One turn moves each row of this set onto another row. After a few examples, where does it send each row asked below?
J217: [  7.4   2.4 -21.0 -16.4  28.4  -2.4 -13.7  -3.6 -24.9   4.1  -3.9  21.5
  -0.7]
J900: [ -7.1 -11.4   3.2 -20.8  -5.0   4.2 -24.2  22.2  14.2  -5.0  15.8 -16.3
   0.6]
J528: [ -4.4   0.2  -5.2  24.9   6.1  -9.5 -11.4   9.2   3.8  15.0  21.2  -7.0
   9.4]
J828: [-15.7   2.5   7.8  -0.1 -11.2 -18.5  -1.0   8.7  -4.5   5.4   9.9  24.2
  14.2]
J444: [  1.3   0.1 -16.0  -9.7  45.4  -8.1 -13.8   9.9 -18.0  -1.7  -6.8   9.6
   4.6]
J793: [-10.9 -16.2 -14.3 -11.1  -6.7 -21.3 -14.7  33.5  10.8  -9.0   2.1 -20.3
 -11.7]
J807: [ -8.9 -21.4 -33.4  -1.0  25.6 -15.7  -6.0  14.6 -10.1 -11.6 -15.0   5.6
  -1.6]
J525: [  9.9   0.6  16.3 -22.0  22.7 -10.2 -13.9  28.5  -6.5  -1.7  14.4  -3.6
  -2.4]
J576: [ -9.4  12.2 -25.4 -20.7  -3.2  -5.0   7.4   6.3 -28.4 -16.3  10.8  -0.8
 -19.9]
J538: [  9.5   8.1 -14.6 -26.7   1.1 -29.0 -10.8  25.2  -9.5   7.8   2.5   0.5
 -21.4]
J149: [ 11.1  -6.6  -8.3 -16.7  20.7 -30.4  -3.7  35.7  -5.9  -3.5   6.2  -6.8
 -16.2]
J951: [ -2.6   6.3 -16.6  -8.6   0.8 -18.6   6.9   6.1 -30.2 -24.1 -16.2 -12.3
  15.8]
J657: [-15.3 -27.2 -26.2  -2.1  -1.8   8.5 -11.9   4.5  -9.9  -2.4  -9.7  14.9
   6.2]
J286: [  2.1   1.8  -3.0  -6.4 -14.5 -29.5   7.0   6.8  -8.1 -21.5  -6.8 -13.1
  19.5]
J66: [ -0.7  -5.6  -7.3  12.9  -5.5 -20.9   5.8  -3.3  -1.6 -16.1   3.0  -0.4
  28.7]
J578: [-13.2   3.5 -14.8 -30.4 -14.7 -11.8  15.3   7.2 -10.5  -5.0  -5.9   5.3
  12.2]
J947: [  5.0  -8.2  -7.1  -5.8  -3.5 -30.8   1.6  -5.3   2.2   0.9  -6.3 -17.4
  25.7]
J704: [ -3.9  22.0 -11.1 -13.9   1.3 -12.5   2.2  23.7 -33.1 -19.1  -4.0 -20.7
  -1.1]
J799: [-12.9  10.7  -5.9  14.7  -4.8 -15.0 -24.6  -0.5 -10.4   2.1  15.1  22.0
   3.3]
J638: [  1.2   4.1   1.7  18.6  -9.0 -15.1   0.7   8.8   7.2  -7.2  23.8  -3.1
  16.2]
J272: [  2.2 -17.1 -40.9   3.3  23.1 -10.6 -16.7  15.2  -6.6  -9.2 -16.9  -5.0
   0.3]
J267: [  5.6   6.5 -13.6 -18.2  15.2 -34.5 -16.7  33.2   0.8   0.5   0.4 -12.3
 -14.9]
J739: [ -5.2  25.4  -7.0  12.1   8.9   4.5  -2.1  23.9 -16.3  -4.5  23.0  -9.9
  -5.1]
J593: [  7.8  13.6   7.6 -26.6  17.3 -10.2 -24.3  20.7   3.0   5.4  14.5 -11.0
  -4.4]
J905: [ -3.2 -12.7 -16.7 -18.0 -21.8 -19.2  -7.7  29.5   1.0   4.3  -1.3  -4.7
 -14.2]
J445: [-2.7 12.0 -8.5 24.6 10.0  6.8 -1.5  5.6 -8.0 -4.9 25.2  1.4 11.4]
J81: [ -1.8 -12.3 -38.5  -7.0  16.1 -12.9  -3.7   5.4 -17.5   1.7 -18.3  17.6
  -3.6]
J21: [-11.5   2.7  -3.8  21.4  16.2   4.2  -2.7  18.1 -15.7   7.3  26.0  -6.4
  -6.3]
J232: [-11.8 -27.3 -25.5   0.4   8.5  15.1 -22.6  11.0   1.9  -8.8 -10.5  -6.5
  15.1]
J820: [-10.5   8.0 -11.2 -10.4  15.2  -2.0  -2.2  13.7 -41.7 -10.7  -0.4 -24.4
 -11.0]
J983: [  7.7   8.6  10.2 -26.6  -0.8  -6.6 -23.2  15.7  -8.6   8.6  20.1   1.0
 -15.8]
J7: [ -0.1 -11.2  -6.8 -21.3   2.4 -26.2  13.6  -2.4 -19.4 -11.8 -11.9 -19.7
  16.5]
J494: [  2.3  -7.9  -4.6 -10.1  23.8  16.7 -30.7   1.5  -7.2  -3.9  -3.9   0.1
  20.4]
J400: [ -7.3  17.9 -27.4  -2.8   1.8  -4.2 -17.8   0.4 -24.0 -12.5  15.6   4.8
 -21.7]
J224: [ -6.1 -10.9  -2.6 -14.3  31.1  17.3 -16.1   1.6  -6.3  -4.2   5.3   7.0
  16.2]
J378: [ -7.5  24.6 -19.5   4.6  16.5   7.4  -1.8  17.2 -34.9 -14.3   5.2 -12.7
  -2.5]
J583: [-16.2 -32.1 -19.5  -3.4  12.2  10.7  -9.0   6.7  -1.4 -13.3  -4.6   3.8
   9.3]
J734: [ -8.0 -12.9  -5.9  -9.5  13.2  17.7 -21.8  -9.5 -17.9   2.3   2.7  18.4
   8.4]
J600: [ -7.3 -12.1   7.1 -17.3 -21.1  -1.8 -20.3  21.3   1.4   5.6  14.7  -0.8
  -7.4]
J367: [ 14.3   2.7 -19.5  -4.9  37.9 -11.7 -25.9   7.4 -13.0  -3.5  -8.1   2.8
   5.6]
J44: [-14.3  10.1 -11.9 -12.0 -19.0 -15.5  -5.9  -0.3  -2.2   4.4  -6.2  12.5
  27.1]
J996: [ -5.4 -18.6  14.3 -21.3   2.5   6.4 -10.2  29.4   5.2  -6.2  11.7 -11.2
   5.2]
J212: [ -2.3   7.6 -16.7 -21.5   2.8 -14.3  -4.2   4.3 -30.9 -13.5 -12.2 -33.8
   1.6]
J893: [-13.2  10.1  -6.0   8.2   3.8  -9.1  -9.1   6.8 -21.7  -7.2  26.4  17.4
 -18.8]
J714: [ -6.1 -23.9 -12.2 -13.3  -1.8 -13.5   0.9  39.1   3.4  -8.1   2.2 -13.8
  -8.1]
J603: [-11.2  14.3 -12.9   7.7  12.5   5.6 -16.8  15.6 -28.8  -0.4  14.9 -22.7
 -13.3]
J689: [ -1.0 -12.7  -0.6  12.8   3.5 -18.7   8.5   1.7   6.1   8.1  10.4  -5.3
  22.6]
J919: [ -9.2  14.7 -35.4 -28.0 -11.2  -4.4   0.5  -0.5 -15.1 -11.5  -5.2  -5.2
   2.2]

J919 turns into J893
J603 turns into J689
J272 turns into J525
Now find these:
J267 turns into J224
J905 turns into J217
J378 turns into J638

